Where one turn sends some rows of the set: a few examples, then the rows asked
k373: [ 22  15 -27  -6 -10  11  38  -8 -11   5  36  -3   8  28 -33 -13  -3  17
  27 -25 -19]
k35: [-12   4  -8  25  31 -28  29 -10  -1  11 -10   9  14  28 -21  31   2 -10
   5  -6 -17]
k739: [ 22  16  -4 -27   7 -14  41  -6  19   0  14  26   9  23 -37  17 -21  37
  10  -4 -27]
k750: [ 35 -24  -5   5 -23  -2  25 -15   6  -8  -6   5 -21   8 -14  30 -20  20
   6   2 -25]
k273: [  1  39  -9 -17 -21 -12  25  13  -6  24  21  13  -1  37 -33  49  37   9
  12 -10 -30]
k127: [ -3  32 -22 -13 -20 -33  30   6   1   5  12  25  -7  25 -31  71  10   7
  16  -3 -29]
k846: [-26  -8  -1  -6 -24 -14  23  -7   9   0  30  17  10 -11   9  46  -1  14
   5 -19 -25]
k142: [ 24 -13 -20  17 -32  -4  18   4 -30   4   8   9  -5  25 -28 -18   5  15
  12  -8 -24]
k289: [  8  28 -29 -23 -35 -24  19  14 -15  14  20   7  -8  10  -9  56  27   4
  24  -6 -26]
k154: [-22 -13  -6  -8 -27   9  33   4  14   8  16  14   5  22  30  36   5  18
  15  -5 -25]
k123: [ 33 -25   0   3 -25  -8  35 -12   3 -14 -10  11 -18  10 -17  29 -13  27
   2   3 -30]
k295: [  0  31 -33 -10 -21 -10  28   7   7  13   8  16 -15  45 -17  67   5   0
  26   2 -24]
k765: [-38   5 -44  16 -15 -11   2   7   7  17  13  26  11  29 -18  21 -15  16
  11  -4 -17]
k517: [  0   0   4  13  19  -6  27  -4 -13  25   1 -13  14  21   4  16  32 -10
   9 -12 -18]
k529: [  2  -1  16   2  -8  -5  25 -10  -3  10  24  31 -18  36 -27   1 -30  19
   2 -19 -26]
k251: [ -9   5 -13  11  34 -26  16   1   4  26 -20   8   9  33 -10  25   4   2
   5   8 -18]
k949: [ 26  16 -18 -25  -9  -8  29   6 -11  10  28   8  16  16 -33 -16   9  35
  16 -15 -25]
k840: [  7   0  17  -7  -8  -4  18  -3   0  17  19  33 -16  36 -22  -1 -27  22
   1 -11 -26]
k21: [ 21 -12 -23  12 -29 -14  12   3 -32   7  10   8  -8  14 -33 -16   1  22
   8 -11 -24]
k107: [-10  39 -26  -6 -17  -3  22   1  -6  24  28  -2 -17  37 -33  51  22   7
  19 -20 -27]
k172: [ 39  -4 -40  -7 -21   1  50 -11   2 -18  11  -1   5  14 -13  18 -14  14
  34  -4 -19]
k629: [ -4  -6 -17   9  14 -31  22  -4 -12  11  -2   1   8   5  22  29  -4 -18
  21  -4 -12]
k694: [-27   4 -18  15 -22 -18  22  15   3   4   9  47  34  34 -23  22   6   8
   5  -1 -24]
k656: [ 21  15 -15 -11   4  10  41 -17  23   1  21  15   1  37 -32  19 -33  18
  22 -10 -20]
k501: [-12  -9 -11   4  15 -39  41   2 -16   4 -11   7   7  13  21  25   9  -3
  18  -1 -20]
k217: [ 39   0 -32 -25 -16 -21  40  -1  -1 -15   7   7   9  -5 -18  16  -7  33
  21   2 -24]
k796: [ -2  24 -33  -9 -35 -13  43   7 -18   4  20   1 -14  30  -7  54  28   0
  31 -12 -27]
k691: [-22  -9 -27  25 -21   8  30  -8   4   0   6 -11  11  18 -28  34  35  29
  -2 -14 -31]
k757: [  2  -6 -19  11 -24  12  -2   4  13  19   4  -3  25   6 -20  34  33  19
  -4   0 -23]
k979: [-12   0  -5   8  25 -22  21  -8 -16  24   3 -20   4   7  -2  16  28   8
   4 -16 -21]

k501 moves to k35
k127 moves to k107
Where do these go?
k949 moves to k172
k142 moves to k123
k154 moves to k694

Where one turn sends some rows of the set: a few examples, then the rows asked
k774: [-11  -7  29 -17 -28   5  25   8  33 -13   7  10 -48 -20 -45  25  43  48
   7  -2 -26 -60  -6   9]
k313: [  6 -14  38   7  -5  -4 -20  15  11  -3  -5 -13 -31   0 -30  16  -4  43
  -6  -3 -23 -32  22 -24]
k211: [  8 -20  24   6  -5  -9 -14  11  16   5  -3  -4 -37   4 -21   8 -11  50
 -18 -10 -13 -26   4 -22]
k619: [  6 -18  42   7 -26 -12   0 -21  32   6  -6 -32 -42 -11 -25  18  17  16
   6   2 -21 -46  21  -2]
k227: [  2 -47  22  -8  -5 -15  33 -18  27 -23 -17  15  -4 -28 -45  41  24  27
  -7  23   1 -25  20   7]
k428: [ -9  -7  19  -6   7  -1 -16   9  35  10 -15 -30 -45  10 -13   1  23  65
  24  13  13 -21 -12  -3]
k966: [  2  -9  28  -3  -9   5 -22   5   0  -2 -11  -8 -34  -2 -18  11  -9  50
 -15 -11 -10 -15   8 -20]
k141: [  1 -14  45   4 -22  -8  10 -17  26  -6 -21 -41 -38  -6 -32  23   8  23
  -1   9 -28 -41  26  -3]
k281: [-12 -46  30   5 -12  -9   2 -16  18   0 -25  11 -32 -38 -49  26  17  22
  -2   8  13   8   9   4]
k909: [-20   1  13  -9  10   9   0   8  22   2 -15 -27 -42  18 -18  10  25  66
  17  13  11 -19 -21  -4]
k624: [  3 -12 -18 -18 -17   3  10  13  47 -20 -17 -17 -38   1  -6  16   2  84
  16   6 -11 -35   8  20]
k861: [  0 -14  37  -4 -20  14  30  -6  27 -10 -12   2 -52 -21 -45  18  41  46
  -3   0 -34 -52 -18   8]
k335: [-13   2 -13 -17  -8   8   8  19  40 -14 -16 -25 -39   9  -9  24   5  72
  31  11 -13 -30  11  17]
k912: [ -6 -44  10  15   5  -6  10 -12  24   4 -16  -5 -16  15 -50  41  17  47
  13  19   7  11  -1  -7]
k688: [-10 -33   4 -41 -14  -9   2   3  34 -17 -12  15 -12 -15 -40  55  19  68
   9  20  21  -4  -3  22]
k366: [ -6 -38   7 -31 -12 -14  12   3  34 -21 -17  15 -18 -15 -40  49  20  67
   9  24  25   0  -4  29]
k301: [  5  -8  19 -36 -37  10  -6  -4  19 -33   8  -1 -25 -22 -22  28  42  68
   6   2  -5 -54   7  16]
k253: [ -9 -46  33   0 -17  -2  -7 -12  21  -2 -18  14 -30 -39 -55  20  13  24
  -1   3   9   8  11  -4]
k758: [ -5 -46   5  17   2 -12  11 -15  18   0 -15  -2 -18  11 -43  43  11  41
   7  18  13  12   4   3]
k294: [  6  -8  12 -35 -27   6  -9  -6  32 -19   2  -2 -26 -30  -9  22  48  63
  17   4  -4 -59   5  17]
k99: [ -1 -16  22  -9 -26  -3  33  -3  39  -2  -8   9 -50 -22 -38  23  34  48
  -8  -7 -35 -59 -11   8]
k963: [ -9 -10 -14 -21 -22  15  13   8  42 -33 -17 -30 -44  -4 -10  15   1  70
  16  12  -6 -35  12  26]
k248: [-15   1  24  -4  11   6 -19  23  22  11 -18 -19 -46   6 -22   9  15  63
  21   6  -4 -16  -8 -10]
k802: [ -6  -1   1 -36 -24  15  -5  11  28 -29   9   0 -28 -25 -10  24  29  60
  20   3  -8 -55  15  19]
k352: [  2 -16  43  12 -27   1  12  -7  33  -6  -4 -24 -49 -11 -41  19  18  21
  14   3 -36 -48  23   2]
k124: [ -3 -51  -3  -4  15   8  -9   0  27 -21 -19  -4 -20 -22 -23  27   3  41
  11  32  26   2   2  22]
k166: [  0 -47  22 -13  -9 -11  34 -18  37 -24 -10   6  -4 -23 -49  40  17  22
  -4  24  -2 -29  24   3]
k581: [ -6 -49  -8  -7  14  15 -11   1  34 -19 -25 -12 -19 -24 -24  28  -3  42
  15  31  15   1   7  18]
k514: [ 10 -40  10 -10 -15  13  27 -25  33 -20 -17  20 -24 -31 -35  35  33  38
  28  18   4  -5   1  39]
k14: [  4 -37   7 -16 -14  23  29 -24  39 -14 -10  21 -28 -29 -39  34  33  34
  30  15  -1  -8  -8  34]

k966 moves to k141
k619 moves to k99
Where do these go?
k227 moves to k514
k352 moves to k774
k688 moves to k581

Where one turn sends some rows of the set: a few examples, then the rows asked
k649: [-28 -21 -15  41   6   3 -12   2  25  -8   4   2  17   4   2 -19 -26  11
  21 -10   7  18]
k636: [ 24  14 -36  -1  12  -8  -2  25 -26  23   5   9  17 -21   7  18 -20   0
   5  -3 -26  28]
k437: [-16 -13 -10  33  -7   4   1   8   6 -22 -10   5  23   1  -4 -42 -34  -5
  24 -18   0  18]
k77: [-18 -11  -1  -8  -2  17  -4 -17  10  -8   5  -6 -17   2 -13   0 -16 -35
 -14  -9   2   5]
k493: [ 23  -1 -41   5  -1 -10 -14  27 -31   7 -20   2 -10 -20 -19 -30  -3  13
  -6   7  -6   7]
k64: [ 17   1 -42   3   0 -10 -10  30 -31   9 -16   0 -11 -26 -10 -30  -4  12
  -5   9   3   1]
k978: [-12 -11 -19  10  18  21   2 -17  17 -11  13  -5  -9   8 -12  -3 -20 -42
  -8  -4  -2   7]
k181: [-29  -1  -3  27  24  -4  -5   7  22  -5   9   3  19  -2  -5 -48 -38  -4
  11  -3  -2  21]
k467: [ -3 -32  -9  27  50   3  10   0  -1   4 -30  15  -5  -4 -25  -4 -29  -8
  20  -8   9  36]
k357: [ -4 -37 -13  21  48  -8  13   0   3  -5 -15  13   1  -9 -16   9 -35 -22
  21   1  21  17]
k319: [ 19   0 -40   4   3 -12 -15  24 -38  16 -18  -2  -4 -15 -11 -35  -8   9
  -5   6   5   1]
k747: [  6  20   1 -16  -5  -7  15  13 -19  28  12   7 -21 -23 -12 -10 -25  14
   5  17  -8   2]
k862: [-15  -7 -15  15  42 -14   4  -7  -4 -15 -24  14   1 -18 -14  15 -42 -15
  23  -7  17  41]
k838: [ 21  10 -39   2  14  -6  -8  21 -33  20  14   5  14 -28   8  12 -23   6
   2   3 -24  27]
k686: [ 12  14   1 -15  -4  -9  15   5 -22  16  11   5 -20 -29 -19  -7 -22  15
   2  29 -15  10]
k795: [-16  -8 -12   8   8   3  -4 -18  30 -19  -7  -9 -13   6 -19   0 -12 -30
 -14  -4  -1  19]
k728: [ -5 -36  -2  19  37 -14   8 -23  -1 -15 -19  11   4  -5 -10   9 -45  -8
  19   0   5  22]
k459: [ 17  -2 -42  10  -4 -13 -15  25 -28   7 -12  -2  -8 -26 -14 -31   3  12
  -8  10   1   4]
k719: [ 17   8 -34  -3  11  -7  -8  29 -25  15  12   9  11 -33  13  16 -18   7
   4   1 -24  29]
k731: [  7  12   0 -12  -1  -9  13   5 -26  25  15   0 -19 -30 -17 -15 -25  18
   2  21 -18   7]
k897: [-14 -11  -4   3  21  28  -7  -5  10 -20   4  14 -10   2  -3   2 -16 -35
 -17 -15  -7  12]
k953: [-26  -5 -26  34   4  -8 -13   7  14  -7  -5   1  29   4  -9 -41 -33   3
  21 -11  -1  12]
k175: [ 23   4 -37   7  10  -8  -5  19 -29  15  13   9  14 -32  12  14 -21   9
   8   4 -27  31]
k652: [-12  -9   5  11   1  18 -10 -17   8  -3  15  -7 -16  -1 -26   0 -17 -29
 -11 -19  11  24]
k785: [  0 -27 -11  14  39 -13   5  -4   0   4 -22  18   0  -9 -17  23 -43  -9
  28  -8  10  35]
k270: [-20  -8 -15  35  14   4  -2  12  26 -10   8   8  22  12 -14 -31 -36  -2
  25   6   6  11]
k729: [ 16  16   0 -13  -5  -7  17  14 -21  23  12   5 -15 -26 -20  -9 -24  15
   2  23 -17   8]

k978 moves to k270
k649 moves to k728
Where do these go?
k731 moves to k493
k785 moves to k77
k437 moves to k862
k64 moves to k838
k319 moves to k636
k467 moves to k897
k686 moves to k459

Where one turn sends some rows of the set: a few examples, then the rows asked
k258: [ -6 -14  22   0 -17   1  -2 -14   7  12  14  -8   1   4 -17  19  -4 -13
  14 -25 -31  14  -6  10  37  -9  12   8  19  -5 -11 -33  10   9]
k634: [ -5  24  17 -10   5 -17 -19 -17  26  -7  -6 -23  -1  12 -23   2  13  -6
  16   8 -20   1  16  20  17  -2  10  -4  19 -20   2  -8  26   1]
k159: [  3  21  26 -15 -32 -17  -9 -20  22  16  13 -17   5  13 -15  17 -14 -19
   2   7 -10   7  19  13  13   6  21   2   4  22   3  -9 -13 -20]
k574: [ -4   4  -6  -3 -23  41  11   4   9  -1 -15  -5  28 -31  -7 -13   1  10
 -29  14  -6  11 -11  10  -6   7  -2  -3   2 -18 -21  16   5 -13]
k129: [ 15  22  32  18  -8 -16 -13 -12 -11  -9   4 -19   9   1  -3  12   6   4
   8 -15 -14 -35  10   0  26  10  21  21   4 -14  -3 -35   8 -10]
k134: [ 16  29   4  18 -27  38 -10   9  -3   5  -5  -6  35 -32  -1  -9  -4  12
   4   1 -10  16   4   2 -11  10 -10   7   3  -2 -23  20   1 -30]
k472: [ 11  30  27  19 -18 -17   2 -18  -4  -9   1 -31  10   7 -10  10  -6  10
  12 -11 -19 -28  11   7  10  11  24  20  -6  -3   4 -29   4 -19]
k81: [-12   8  -2   1 -22  23  25  -5 -19  -6  -6   8  30 -28  -1   9 -12  22
 -10  -4 -14   7 -15  13 -16   0   8   8   8  10 -28  24  -3 -22]
k968: [ -6  28  16 -16  -8 -14  -1 -18  24  -7  -8 -33   0   4 -32 -10   1  -6
  14   5 -20   2  19  13  18  11  -1  -3  13 -12  -1 -22  28  -2]
k250: [ -9  -1  21  -2 -27   7  11 -19   5  14  -3 -17  -5   6 -21  10  -7  -9
  14 -22 -34   8  -5  13  34 -11  17  23   7   1  -1 -32   5   3]
k245: [  2   7 -12  -1  -3  16  28  14 -26  10 -16  29  -9 -24   5   8  -5  21
  18  20  15   4   0 -32 -11  16 -28  -2 -20  -8  -6  -3  -2   7]
k917: [  1  -3 -13  25  18   3 -11  12   0   8  18  34  -8 -16  11   4   6 -20
  22  -9  11 -25  -5 -18  14 -15 -17   1  -6 -25  -4 -28  -4  10]
k572: [-10  12 -13  13  24 -15 -16   8  22  10  15  29  -1  -4  12  12  15  -9
  25   9  13 -20   0  -5 -10 -26   8 -11  -9 -20   4  -1 -19   4]
k402: [  4   6 -18   6  -7  22  14  14  -3  22  -6  20  -3 -18  -1   4  -2  19
  25  21   8  31   3 -29 -24   8 -30 -15 -20 -11  -1   1  -3   4]
k894: [ -2   0 -18   8 -15  25  20   8 -13  25  -8  25  -3 -20   7   7   3  25
   3  14  12  16  -4 -32 -24   3 -11  -4 -27 -11   4 -10 -19   1]
k290: [-11 -12 -20  10  24 -16   7  13  10   6  31  26  -3  -7   7  12   1 -18
  22  -5  10  -5 -10  -9  -3 -10 -19 -27   4 -10  -9 -17   3  17]
k354: [  5  21 -10   7  -2  17  16  16 -16  21 -21  21  -6 -15   9  10   7  27
  32  22  10  11   1 -26 -21   2 -14   1 -26  -8   5  11 -12   2]
k409: [ 18  -8  12   7  -8 -16   1 -14  -4 -14  22 -19  -8  22 -11  17 -15 -24
 -15   3  -7 -12   5  19  17  22  -5  -7  12   4   4 -21  29  -7]
k625: [ -5  13 -21  -2  -4   7  19   0 -17   9  -7  32  -6 -16   2  10  -6  25
   8  26  17  12   7 -26 -35   9 -18  -9 -20  -1   3   5 -10  -7]
k628: [ -3  10 -15  16  18 -16   1  15  -8  21  21  23  -3  -4  23  11  25 -11
  12 -14  20 -25  -5 -16  -1 -17   6  -5  -5   1   1 -22 -21   9]
k478: [  4  27   6 -21 -18  15  21  14 -17   3 -12  -5  28 -32   4  -2   1   5
 -11   9   6   4  -1   3   2  23  -9  -3  14  20 -33  26   2 -14]
k76: [ 17  -8  17   3 -24  -6  18 -11   5  -6  11 -29  -6  16 -15  11 -23 -23
 -16   6 -10 -13   0  16  24  25  -2  -1  -3   3   5 -28  21  -5]
k34: [  1  16 -26  14  28 -16 -15   7   3   5  21  25 -15   3   8   1  13 -25
  18   5  20 -12  10  -4 -11 -11 -22 -15   4  -2   8  -5   5  -1]
k735: [  5  12  25 -11 -22 -21 -16 -15  15  20  18 -14   6  17  -2  24   6 -17
 -12   2  -4  -1  12  12  15   1  33  -1   9  16   4 -13 -17 -12]
k877: [ 19  17  -2  12 -18  41  20  18 -25   6 -21 -13  14 -15   7  -4   5   3
  -5   1  -7   5 -14  17   2   8 -12  14   4  10 -13  29  15 -13]

k968 moves to k472
k409 moves to k735
Where do these go?
k574 moves to k134
k572 moves to k917
k245 moves to k625

Where one turn sends some rows of the set: a few examples, then the rows asked
k70: [  1  32  -5  19  14 -16  37   6  21  10   7   7 -13  10  20   7 -35 -10
   4 -58  29  13  17 -22 -14  -1]
k316: [-18  13  -9  10 -10  -4   1  12   5  -2  17   8  -6  -6  -6   4  -9  12
 -23   0   5  10  26 -33   6  13]
k726: [ 11  15 -38   7   8  12  32  13   4  18  25  -7 -17 -20   1  -5  -7  16
  24  -9   6  32  15   5   7 -24]
k296: [ 18  20 -19   2  24  22   9  14  -2 -26 -15  29  16 -38  27  -6 -22  13
  32 -31  11   1   4 -29  11 -21]
k647: [  5 -12  -2   3  19   2  -3  46 -18   8 -15  11 -10 -29   2  11 -28  28
  -4 -20  19   2  19 -23   8  -9]
k720: [ 28  -5 -26   0  24   9 -17   6   4 -11 -22   8  11 -25  13  11 -28  -7
  41 -28   1  10   6 -40   7  -4]
k384: [  7 -12   3  -8   5  19  -3  38  -6   5  -7  19  -5 -15   4   7 -20  30
  -1  -6  33 -29  14 -12  -5 -24]
k454: [ -2  21 -22 -17  14  -7  -6  -1   1 -14  15  -6 -25  -6  15 -12 -37   0
 -13 -54   8  -6  23  20  24 -22]
k89: [ -5 -11  -8   3 -18  36  17 -10  11  -7  12  18 -11  16  10 -15 -10 -20
  20 -31 -24 -20  26 -30  18  -9]
k673: [  5 -15 -14 -12  -8  19  20   1   8  -4  12   3   5  18 -11  -7 -18 -28
  32 -34 -21  15  16 -35  23  -8]
k302: [  6  16 -16  15  16  -6  24  10  38 -15  -3  17  -7  11   9  17 -40 -15
   6 -52  44   3  20 -20 -27  -8]
k630: [  9 -10 -16  42  -9   6   1  -9   2  18  15  -3 -27   2  12  26 -25  -7
  21 -12 -13   5  27 -10   7 -17]
k690: [ 23 -19 -27  29 -15  11  13  -2  -1   4  10  12  -8  18  14  28 -31 -11
  27  -6   5  -4  19  12  14 -16]
k712: [  3   3   7  -3   2   4   1  40 -21  24  -2   7   7 -19   5  -3 -31  23
   3 -15  17  -4   1  -8   7 -31]
k751: [ 23  13  -7  -1   3  14 -10  -2  -5  17  -7   6  17 -16  42 -19 -27  -7
  41 -24  -6 -15   3 -31   8 -17]
k939: [ 10   8 -26 -44  11  -4  -3   2  14 -16  17 -11 -15   9   4  -5 -33   1
  -4 -44  29 -13  21  18  15 -22]
k73: [  3 -34 -15 -17  -2  34  10  13  15  12 -13 -12   0  12  -8  -5 -17  -7
  30 -35  -3  -6   3 -44   1  -5]
k136: [ 18   9 -34   5   6  26  31  12  15   3  29  18 -16 -11  16  -3   3  12
  21  -4  17  -6  26  11   4 -38]
k325: [ 28 -28 -20  11  -7   2  12   2   9  17  15  -6 -20  18  15  30 -22  -7
  31  -4   9   1  37 -19   8  -3]
k470: [  3  28  -6  16  10 -18  31  10  23   9   4   5  -6  11  28  -3 -45 -13
   5 -56  31   7  20 -21 -17  -3]
k360: [ 14  -4 -23  -2   0  34 -20 -12  10 -14 -24   9   1 -18  22  -3 -24   7
  35 -11  11 -28   3 -22 -10   2]
k349: [  6  18 -15  10  15  -2  33   4  36 -12   1  17 -14  15   6  22 -30  -7
   5 -49  47  -1  17 -18 -25  -2]
k247: [ 17  -4 -44   6  16  17  36  18   8  -1  12   9 -33 -19  18  -1  -2  21
  16 -10  19  12  36   1  10   4]
k327: [ -6  17 -16  13 -10  -4   5  21  -1 -13  18  32  22   4 -10   8 -14  -3
 -17  -5   8  11  10  -8  18 -13]
k410: [ -8  28  -8  15  -5   0  22  -5  31  -1   3   3  -6  15  15  -2 -43  -7
   5 -43  40 -10   7  -6 -34  -8]
k821: [ -5 -18  -8  20   7  36   2  11   8   4 -11  16  -8  -7   4  -6 -16 -15
  16 -51 -26 -13  12 -39   9 -27]
k133: [  8   4 -30 -40  13  -3  -5   6  20 -15  13 -19 -13   9   0 -10 -41  -5
   3 -47  30  -9  25  13  14 -25]
k492: [ -5  14 -29 -13  13  -2  -6   2   7 -17   7  -9 -25  -3  16 -18 -46  -2
  -6 -56  14 -11  27  24  22 -18]
k987: [ -4 -23 -27   1 -12  32  19  -5   5 -27  -6  14 -10  14  -7  -3 -23 -16
  20 -31 -15   4  15 -19  24  16]
k510: [  7   5  -9 -10 -10  -7  15  25   5  -2  21  24  15  15  10   3  -6   4
 -13   1  23  -8  31 -28  17   9]
k476: [ 19  17 -14 -21   8  18  16   8  -4  -6 -11   5  18 -24  36 -22 -24  23
  38 -19  21  -5   1 -32   6   0]
k432: [  2   9 -18 -24  24  -4 -11   5  24  -9  18 -13 -33  -3  10 -11 -31  -6
  -5 -56  13 -13  44  -7  13 -31]
k612: [  5 -26 -23   4  -9  35  19  18  -7   0 -23  16   9  13  16 -15 -31 -10
  24 -44  -8 -17  -3  -9  22   3]
k857: [ -6  34  -5  16  -4   1  33  -6  25   3   7  10  -8  19  16   3 -35  -6
   4 -45  38  -9   3   0 -25  -9]
k798: [  5  11 -17 -32  25  -7 -10   2  19 -12  19 -13 -34  -6   8  -1 -24   1
 -11 -52  15  -8  40  -7  13 -23]
k568: [  4  19 -13 -10  13  30   0  -1  12 -16 -10   4   4 -38  12  -8 -14  25
  31 -14  14  -4   1 -42 -14 -18]

k492 moves to k470
k857 moves to k454
Where do these go?
k89 moves to k296
k73 moves to k360
k136 moves to k327
k647 moves to k325

